One vector is turned by the same rotation once a step. Each row is the vector after some number of steps, and that number follows the row.
The counts run from 0 to 342.
[ 92 105 117 143 157 118 149 189 181 129 103 156 146 117  89 145 144 134
 158 141 108 128 137 141 133  98 113 158 167  88 108  85 120 148  87 134
  99 159 123]  136
[ 93 104 109 163 115 105 122 171 150 113 100 143 121 135 126 132 127 186
 134 144 159 164  95 134 139  67 112 135 156 135 150  87  99 150  96 109
 120 172 153]  86
[102 110 116 131 169 122 155 193 175 132  95 159 157 122  80 142 158 141
 130 162 112 121 139 143 119 115 116 141 173 104 104 104 119 157  93 140
  96 152 123]  306
[ 91 111  77 158 100  82 125 115 144 129  76 162  84 103 111 138 123 153
 140 139 140 165 131 116 114  98  98 125 146  91 107 112  81 161  90 103
 127 127 133]  101
[ 86 134 130 168 157 124 132 165 164 154  93 175 101 143  88 124 121 129
 127 145 126 147 139 173  96  97 108 134 163  92 128 137  81 147 109 143
  87 121 130]  287
[ 89 122 132 157 123 102 121 182 171 130  91 117  83 127  82 141 137 108
 112 168 136 149 133 155 153  94 118 162 128 108 125  87  84 149 103 122
 141 153 119]  151
[ 85 112  93 113 126 113 145 175 185 129  92 156 114 111 108 146 160 139
 152 139 130 161 132 158 114 115 136 125 148  64 100  93 134 168  93 104
 133 138 115]  134
[101 140 100 144 107  84 137 133 163 162  69 176 131 114 150 137 134 177
 158 153 124 152 116 111  84 108 113 131 131  86 136 157 106 127  98 104
 142 112 134]  232
[ 85 133 118 180 155 118 132 153 160 164 108 185  96 122  96 130 126 137
 144 130 115 138 137 165  86  90 113 145 168  88 109 133 105 139 107 125
  88 115 124]  286
[ 91 134  93 166 120  90 136 134 150 175  86 179 145 106 111 141 138 170
 130 164 116 136 130 104  77 119 105 117 162 108 135 161 113 116 101 108
 135 114 142]  56
[ 88 117  91 156 125 111 150 162 156 159 102 177 146 119 136 142 137 193
 155 143 126 152 111 131  87  96 125 117 163  94 131 138 151 125  95  81
 125 130 148]  69
[ 94 128 116 123 113  98 147 173 163 136  74 158 138 141 145 119 132 184
 142 174 142 169  94 128  96 106 118 131 119  98 161 152  99 131  99 100
 139 148 154]  67
[ 81 128 119 119 142 119 139 221 176 127 123 156 125 136 100 137 177 159
 107 153 143 147 123 164 118 107 138 163 158 140 123  91 107 154 115 132
 115 166 132]  308
[ 81 144 101 109 127 116 143 173 179 139 106 180 111 122 136 147 181 166
 128 125 150 161 131 167  86 121 139 132 162  96 104 109 125 169 111 122
 118 126 120]  127
[ 93 117 122 131 115 101 142 199 186 141  94 130 135 129 102 126 159 140
 126 198 140 150 113 131 135 122 132 124 143 116 150 103 123 125 107 115
 165 163 129]  21
[ 89 145 153 174 145 101 145 161 164 175  87 140 120 119  59 150 119 131
 108 181 109 118 157 136 105 112 118 153 146 124 122 146  99 139 106 139
 122 108 127]  339
[ 64 154 122 132 111  86 132 166 168 174 113 159  96 114 112 148 156 164
 101 158 140 139 146 123  89 116 142 165 140 157 112 147 103 120 120 115
 154 112 139]  342
[ 62 144 147 137 126 100 124 191 190 172 104 158  86 139 120 123 138 134
 149 151 138 149 127 156 112 105 143 177 131 122 140 131  98  96 117 130
 144 137 140]  1
[ 85 119 101 162  89  79 126 164 166 149 111 133 128  98 104 155 148 174
 118 170 148 150 121  96 139 102 115 125 152 152 135 105 130 122 105  86
 176 153 143]  205
[ 86 141 123 185  93  76 108 154 150 153  95 138  90 123 130 133 122 170
 127 156 143 155 107 123 121  76 112 154 131 148 156 131  93 113 113 100
 158 137 152]  217
[113 141 118 147 113  97 124 207 174 137  82 118 143 130 108 138 170 152
 107 200 124 143 111 121 149 117 116 147 134 138 155 102 111 142 121 132
 158 160 130]  27
[129 142 122 213 126  99 125 162 157 162  75 119 150 103  90 160 137 159
 103 184 109 124 137 116 135  92  94 126 151 130 147 103 128 160 117 124
 134 122 119]  208
[ 96 134 153 166 148 120 148 205 187 171 105 143 167 134 100 141 142 164
 118 178 123 125 126 152 116 102 132 144 163 130 149 119 148 123 111 118
 128 148 140]  189
[ 76 144 134 182 144 103 136 153 162 184  96 144 112 100  64 154 123 138
 111 164 116 122 168 141  93 105 120 139 151 118 110 138 124 136 107 109
 130  91 123]  338
[ 71 140 115 104 125 112 143 180 184 128 115 183 107 133 140 133 174 173
 123 134 163 159 131 156  91 116 143 153 158 119 113 108  98 151 117 139
 117 145 132]  126
[100 144 100 126 142 124 147 171 180 140  87 174 125 112 126 149 173 154
 136 134 124 147 141 164  92 123 132 134 156  74  95 110 135 179 109 127
 114 115 104]  128
[121 151 106 195 127 106 115 188 162 160  80 123 139  99 103 162 149 145
 125 169  93 128 118 141 144  90 106 140 134 108 137 106 164 153 115  98
 146 133 108]  31
[ 79 161 152 138 140 105 137 200 181 169 107 152 124 144 116 133 158 158
 114 172 127 126 134 150 103 112 143 184 138 142 137 148 108 113 120 138
 130 130 143]  177
[ 88 116  97 127 114  97 128 191 166 121  91 124  94 115  93 148 164 135
 117 164 132 161 123 147 142 111 130 143 121 100 108  88 117 165 101  87
 154 150 120]  316
[ 75 145 155 146 138  96 129 187 188 166  94 153 112 139 113 131 126 127
 153 156 114 127 135 145 118 104 122 193 133 113 133 141  92  99 109 144
 129 136 134]  0
[102 133  83 145 119 111 143 160 161 144 105 175 148 112 140 155 168 204
 128 144 148 155 111 127  95 104 125 113 166 125 132 111 147 154 115  95
 130 139 142]  75
[ 97 114 120 129 167 122 154 195 174 138  83 162 139 139 105 132 138 132
 156 155 100 139 128 165 115 104 120 157 145  73 121 124 105 147  93 139
  96 150 134]  300
[ 85 137  87 156 118  91 134 121 148 145  99 196  99 101 117 145 151 166
 130 124 139 147 148 117  87 102  99 142 173 117  97 122  86 148 103 133
 107 110 131]  108
[ 85 115  90 146 117  99 134 179 181 159 116 147 157 102 103 156 173 162
 135 165 123 134 130 115 133 122 117 129 172 127 125 103 161 116 105  97
 162 151 124]  23
[ 98 113  97 135 111 101 135 174 168 117  91 164 137 134 152 129 146 187
 156 151 151 169  90 124 129  86 119 139 146 102 147  94 102 136  99 110
 131 172 145]  250
[ 86 130 112 150 151 126 155 151 180 155  98 183 122 116 104 134 142 150
 138 138 130 145 148 166  78 110 125 121 170  72 106 119 121 159 101 127
  96 110 113]  122
[118 144 133 204 120  83 123 149 145 159  63 131 130 109 114 146 109 155
 138 170  98 124 123 110 139  78  90 166 124 127 152 132  98 137  99 123
 133 131 141]  215
[ 98 152 108 138  93  85 133 142 164 159  65 164 107 130 153 124 135 176
 135 166 141 172 111 127  84 109 119 125 121  97 149 153  96 135 111 107
 154 112 145]  231
